In the rows, 128 means zero.
A single turn carries every row of the set below to another of its rows. Some are shown first; where does it send the rows asked next?
vup: [133 109 125 128 138  95 110 134  95 158 134 139 107 121 147]
pivim: [143 122 119 129 125  99 129 128 132 120 118 107 124 134 144]
Dazad: [122 132 121 120 126  98 116 126  96 169 101 129 103 109 142]
kade: [138 131 117 126 120 100 132 125 132 124 105 104 122 129 142]
duges: [138 128 107 134 125  93  92 111 128 170 127 136 140 114 145]
noro: [139 116 136 136 116  99 144 147 112 146 124 128 118 125 167]
pilu: [150 109 122 117 128  89 108 145 120 151 137 109 102 135 147]
muro: [145 124 107 131 123  90  90 116 136 165 133 128 139 121 146]
pofa: [142 115 120 134 131 100 128 128 126 118 127 117 126 133 145]
gako: [144 137 117 131 111  91 101 120 123 170 137 112 151 122 155]
Zino: [143 135 117 133 113  91 101 120 121 169 140 116 152 122 156]
bimam: [137 143 116 131 110  93 102 116 118 174 129 116 151 116 154]
Kod: [138 126 113 127 126 122 109 148 125 160 110 102  98 136 150]
fof: [139 112 116 134 136 122 106 149 117 155 128 116 102 139 153]
vepal: [134 129 133 129 107  99 146 144 116 152 106 118 114 120 163]
Kof: [141 135 118 134 115  92 101 118 117 171 139 120 153 119 155]
Zoki: [127 118 117 139 138 127 109 141 103 162 117 130 104 128 151]
peli: [125 135 119 132 124 105 134 116 115 131  96 121 124 117 141]
fak: [136 132 106 132 122  94  92 110 129 172 120 133 139 112 144]
Zesu: [141 118 114 130 130 121 107 150 124 156 121 106 100 140 151]
Pab: [138 137 118 134 114  93 102 117 115 172 136 122 153 117 155]
musu: [131 137 117 127 120 103 133 120 125 129  96 110 122 121 140]
domeg: [128 119 122 140 135 105 131 119 109 125 118 136 128 121 144]
bano: [144 132 105 127 117  91  91 115 141 168 123 119 137 119 145]
foves: [124 128 120 137 131 106 133 115 108 130 105 132 127 116 142]
nok: [124 120 123 126 134  98 113 128  90 165 117 140 106 112 145]
bot: [123 126 116 136 134 128 111 139 104 166 106 126 102 124 150]
Guli: [139 133 118 108 115  92 113 136 121 162 104  98  98 123 142]
raka: [136 114 122 139 136 102 129 124 116 120 127 129 128 129 145]
dugar: [144 104 124 124 136  91 108 141 107 152 142 126 105 131 148]
robag: [142 140 116 130 109  92 102 119 124 171 133 110 150 121 154]
Rafik: [128 137 119 112 118  96 116 129 109 168  96 111  99 114 141]
gumu: [133 112 117 138 139 124 108 146 109 158 126 126 103 134 153]
tud: [142 121 134 130 109  97 144 149 121 147 118 115 115 128 165]
zefo: [148 121 120 110 119  89 110 142 126 155 121  97  99 132 144]
let: [137 141 117 133 112  93 102 116 116 174 131 120 152 116 154]
Pimat: [142 117 135 133 113  97 143 149 117 145 123 120 116 128 166]
lek: [139 127 133 128 106  97 145 147 120 149 110 114 114 124 164]
vidi: [140 143 116 129 109  92 102 117 122 173 129 112 151 118 154]
zesov: [134 118 136 137 116 100 145 145 107 149 120 132 118 121 166]
Roziv: [146 127 106 129 120  90  90 117 140 166 129 122 138 121 146]
veke: [131 124 135 136 113 101 146 142 106 152 112 131 117 118 165]
rula: [137 135 105 129 119  93  93 110 132 172 117 128 138 112 144]
zofib: [131 128 134 132 110 101 147 142 110 153 107 125 116 118 164]
lok: [141 136 105 127 117  92  93 112 137 171 118 121 137 115 144]
fusud: [131 131 113 127 125 125 111 143 119 164 101 106  98 130 149]
votak: [125 132 114 131 128 127 112 139 111 166  99 116 100 125 149]
Luzo: [142 124 107 134 125  91  90 114 131 167 132 134 140 118 146]

rula goes to Luzo
musu goes to domeg
fusud goes to Zoki
And these:
zefo goes to Dazad
vepal goes to zesov
gako goes to bimam

A single turn carries every row of the set below to another of its rows. Some are shown first; where does it send the rows asked next?
Vusop: [134 157 144 134 119 137 140 140 106 109 164 125 128 128 129 120 123 126
 141 111 136 126 110 124 113 119 124 121 150 130 150]
romuk: [149 153 122 114 148 132 141 112 115 127 179 107 138 110 115 131 137 142
 127 129 128 130 132 128 119 140 149 129 116 142 131]
Tar: [146 151 136 127 125 127 127 129 119  99 158 120 131 131 126  98 123 112
 142 115 136 128 114 124 120 117 106 121 143 128 154]
ror: [125 121 111 141 129 117 147 131 120 135 148 126 112 117 126 103 148 116
 147 147 146 144 120 117 125 140 139 101 128 139 120]
firel: [147 140 121 119 140 124  99 112 110 139 150 118 134 126 110 119 143 123
 159 127 144 170 116 133 118 136 134 120 105 113 121]
zasu: [129 133 105 117 149 116 110 125 128 139 152 107 107 112 126 128 146 108
 123 126 126 128 128 108 132 139 117  93 109 138 136]
boku: [132 153 104 138 140 128 125 121 130 129 148 117 113  96 136 128 146 114
 125 123 136 129 134 101 121 147 114  87 117 118 126]
Rog: [133 143 103 144 154 119 120 137 133 136 140 127 115 118 138 127 142 120
 123 119 118 134 130 101 134 149 123 103 123 132 131]
Bef: [132 139 147 135 146 109 139 113 109 105 156 141 121 113 114 121 145 119
 136 134 145 133 102 132 120 109 134 125 111 133 136]
Febut: [143 140 126 110 141 145 128 120 127 132 175 108 138 107 106 131 132 136
 149 120 137 128 111 137 112 147 153 130 118 136 138]
tadok: [144 142 100 121 162 121 112 126 125 140 149 129 118 106 116 133 142 108
 120 118 129 123 137 120 123 153 127  92 119 130 127]
kimez: [166 114 127 128 125 127 113 137 117 121 154 124 126 106 132 146 141 110
 131 137 150 139 143 131 123 106 136 134 131 105 137]
Kubo: [134 160 109 140 150 119 108 136 111 142 146 126 120  94 128 129 147 112
 111 111 124 122 132 122 125 126 121  98 113 129 128]
befa: [152 159 128 128 122 134 122 137 126 107 151 108 144 122 124 103 118 132
 139 112 141 134 122 130 128 130 110 114 155 131 136]
Vel: [142 130 127 125 118 153 132 142 120 150 157 128 135 104 125 120 132 132
 158 141 140 132 121 121 125 118 144 123  91 132 120]
nudaz: [155 123 130 123 131 123  98 131 131 123 140 117 122 104 121 119 143 107
 133 125 141 151 141 133 130 105 144 136 106 100 124]
Rov: [155 117 118 129 124 124 101 132 119 122 143 125 118 109 111 136 149 114
 140 117 141 142 142 130 120 116 139 134 128  86 138]
gapub: [143 135 120 141 147 152 131 117 138 132 171 139 123 129 130 121 132 129
 141 124 120 117 121 142 114 124 148 100 110 138 119]
pup: [139 140 108 126 143 108 124 137 111 143 139 122 117 105 132 125 148 117
 128 108 122 127 134 113 142 137 112  88 115 134 134]
moved: [162 110 137 134 121 136 112 132 118 120 147 133 128 119 118 121 136 113
 131 133 135 141 150 140 109 106 135 127 115 101 123]
zes: [148 155 126 120 122 126 146 135 115 108 157 117 124 132 118 111 117 143
 124 109 151 130 130 122 118 113 119 122 138 128 149]
Doz: [144 131 131 119 131 109 140 132 121 127 148 134 121 123 133 129 153 129
 161 132 151 146 111 122 136 139 136  89 135 132 114]
nekib: [155 119 134 118 123 129  97 126 124 128 145 124 129 103 109 133 142 124
 134 122 142 141 128 148 128 102 142 119 116  94 127]
neson: [150 140 112 133 133 148 129 119 153 145 163 138 118 128 131 121 140 127
 127 143 132 122 129 134 113 130 146 109 123 124 107]
libe: [151 161 149 120 127 121 139 137 114 116 168 110 132 134 126 104 128 124
 132 111 136 135 118 118 122 121 134 123 147 121 152]
zin: [150 163 128 115 119 126 145 139 110 117 164 120 139 115 121 103 120 122
 146 116 137 136 121 112 116 130 112 128 140 139 137]
bov: [152 103 127 125 121 124 101 132 115 136 156 123 119 109 115 120 137 114
 138 127 140 133 128 135 120 107 145 138 107  96 130]
ruta: [129 165 125 122 109 135 140 134 116 103 165 120 124 129 123 101 125 123
 140 116 131 128 117 107 124 126 122 128 136 120 146]
marel: [127 143 104 135 143 125 116 121 129 143 147 127 123 114 125 124 148 111
 140 109 117 116 137 109 138 142 128  93 112 136 123]
mov: [129 137  98 135 156 121 117 130 126 132 147 122 119  96 131 136 137 120
 140 125 127 130 126 109 141 135 116  92 119 144 126]
Sipa: [147 120 129 109 125 121  87 133 124 121 161 122 128 114 132 131 141 121
 129 129 144 146 146 138 115 111 126 126 107 101 130]
Seruf: [128 151 138 129 140 118 143 112 109 118 158 150 132 144 114 117 135 121
 130 123 139 126 124 144 130 127 145 130 116 123 144]
fipeb: [124 146 127 136 146 124  94 135 113 121 139 137 128 126  97 123 144 138
 156 122 149 146 117 131 122 136 138 117 115 110 117]
duga: [159 115 132 123 118 126 112 122 121 125 148 116 113 130 119 133 137 129
 134 118 131 145 143 138 126 108 136 127 110  88 127]
gak: [155 146 130 119 118 136 142 124 111 105 160 113 134 135 126 108 122 126
 145 106 133 133 106 117 120 130 131 121 139 136 153]
dozal: [144 145 135 121 125 159 118 145 110 139 155 111 129 115 130 110 121 125
 143 144 148 139 128 130 114 129 137 130  92 132 117]

ruta goes to duga
dozal goes to neson
And these:
nekib goes to mov
kimez goes to Kubo
Rog goes to libe
bov goes to marel
Tar goes to Rov
gapub goes to Febut
firel goes to ror
fipeb goes to Doz
boku goes to zes
moved goes to tadok

